Named turns come first, each shown by rows before and after it. Which turns, in which order, take the first row of each pair that follows to the second? Write the first one first, as in the answered first pair.
vedum:
[  6 -15   3  25  21  44 -16  26]  ->  [  4 -19  -7  23  18  40  -8  31]
[-69  -4  35  -1  11 -22 -11  -6]  ->  [ 15   1 -34  -6   4 -41  45  44]
[ -9  18  51 -29 -23   5 -23  -1]  ->  [ 22  -7  38 -10 -14 -35   2  40]
[-43  15  48 -18   2   0 -29 -35]  ->  [ 22 -18   5   6  17 -63  28  35]
zesem:
[-18  -5  23   2  47 -26 -71  33]  ->  [-34   5  20  -8  42 -28 -71  35]
[-18  -8   0  -1 -36 -63  69 -53]  ->  [ 26 -44   7  38  -4 -49  63 -49]
[-14 -13  41 -44  17  -1 -37  13]  ->  [-28  -7  32 -49  -1 -23 -21  12]
gotes:
[ 26   1 -68 -27   2  16  19  30]  ->  [ 27  -5 -44 -31  17  41 -13  50]
[-36 -60  40  70  28 -56 -14 -22]  ->  [-47 -35   5  53  -6 -97  21 -15]
[ 36 -23  14  12  27   4  -2  17]  ->  [ 38 -12 -14   4   9 -20  30   0]
[-58  25 -30 -38 -47 -82  43  26]  ->  [-59 -14  65 -30  15   9 -60  71]
bol:
[ 18 -49  17  26  29 -16  -4   9]  ->  [ 52 -14 -28   4  10   0  24   6]
[ 32  11  -5 -24   2  68 -17 -10]  ->  [-36  19 -21 -34 -33 -27  29 -14]
[-13  17 -19 -31 -24 -46  22 -14]  ->  [-12 -25  47  -4  28  -7 -39  -3]

Each pair is 2 to 4 turns apart.
[-19 -36  36  16  36 -22 -16  34]  ->  [-20 -22  -7  15   5 -60  30  10]
gotes then gotes
[-80 -25  67  36  11 -25 -40  -8]  ->  [ 62 -38  12  72  34  43  -8 -36]
gotes then gotes then zesem then bol
[-42   0  10  27 -15 -44  32 -60]  ->  [ 33   6 -36  31  -4 -17  61 -51]
zesem then vedum
[ 14  -3 -34   4  10 -61  29  38]  ->  [ 12  21 -49   0 -12 -43  44 -25]
vedum then zesem then zesem
[-14   8 -16 -26  -3 -44   6  76]  ->  [ -7 -17 -10   4   4 -65  18  61]
zesem then gotes then bol then bol
[ 13  33 -43 -31 -18  17  32   9]  ->  [ 50   4 -39   5  11  18  37  14]
zesem then zesem then zesem
[ 48 -26  -8 -20 -10 -63  54  42]  ->  [ 54 -39   1  -7   5 -59  50  41]
zesem then bol
[ 63 -32  25  57  32  34   1  12]  ->  [ 50   2  18  30   7  73  -6 -38]
gotes then bol then bol then vedum
[ 27  23 -58  -8 -18 -20  53 -10]  ->  [ 33  -7  24   5  41  59 -39  18]
gotes then gotes
[ 26 -55  55  24  31  59 -16  18]  ->  [ 63 -28 -29  18  -8   7  73  -2]
vedum then gotes
[  9   3 -27 -35  44 -53  66  43]  ->  [  3 -29   8  -3  68 -56  40  47]
vedum then bol then vedum then zesem
[ -2 -25  36  17  39  24 -27  36]  ->  [-47  11  10 -24  -4 -33   7  49]
bol then gotes then zesem then bol
[ -4  -3  25   7  12  51 -31 -42]  ->  [ 41  19 -29 -17  -3  53   2  -7]
vedum then vedum then zesem
[ 17  62 -77 -47 -54   4  71  15]  ->  [ -31  -26   -8   18  -11 -102   62   59]
vedum then vedum
[ 20 -37  11  77  56  27 -17 -43]  ->  [ 23 -27 -19  77  35  -2  23 -67]
gotes then gotes then gotes then gotes
[ 72   2 -17  21  11  51   3 -67]  ->  [-73   9  46 -37  -7 -49 -37  37]
zesem then bol then vedum then gotes
[-50  16  34   4 -23  27 -19 -37]  ->  [ -8 -18  -9  44 -22 -46  45  -9]
gotes then zesem then vedum
[-31  43 -11 -32 -11  26  26 -79]  ->  [-26 -35  38  37  36 -20  11 -67]
zesem then zesem then bol
[ 32  22 -21 -37  -1  81   5   1]  ->  [-52  22  23 -53 -10  45 -24  10]
zesem then bol then bol then zesem
[ 76   4 -33 -11  27  49   4  27]  ->  [-41 -12  56  -5  37  28 -60   6]
zesem then vedum
[ -5 -24  65   7  38   3 -39  32]  ->  [-34  -7  46 -12   5 -52 -12  40]
vedum then vedum then zesem then vedum
[ -3  42 -26 -41 -40  26  16 -22]  ->  [ 23  -5 -31  -9 -21 -50  48  30]
vedum then vedum
[ 57 -11 -13  24  10  23   6 -36]  ->  [ 41 -33   3  45  24  -5   0 -25]
vedum then vedum
[-25   2  -8 -18 -20 -67  -2  28]  ->  [ -2 -28  15   8  12 -48 -22  47]
zesem then gotes
[ -9 -10  28   9  21  54 -31 -22]  ->  [ -7  32 -44 -29 -28   1  34   3]
zesem then zesem then vedum then vedum
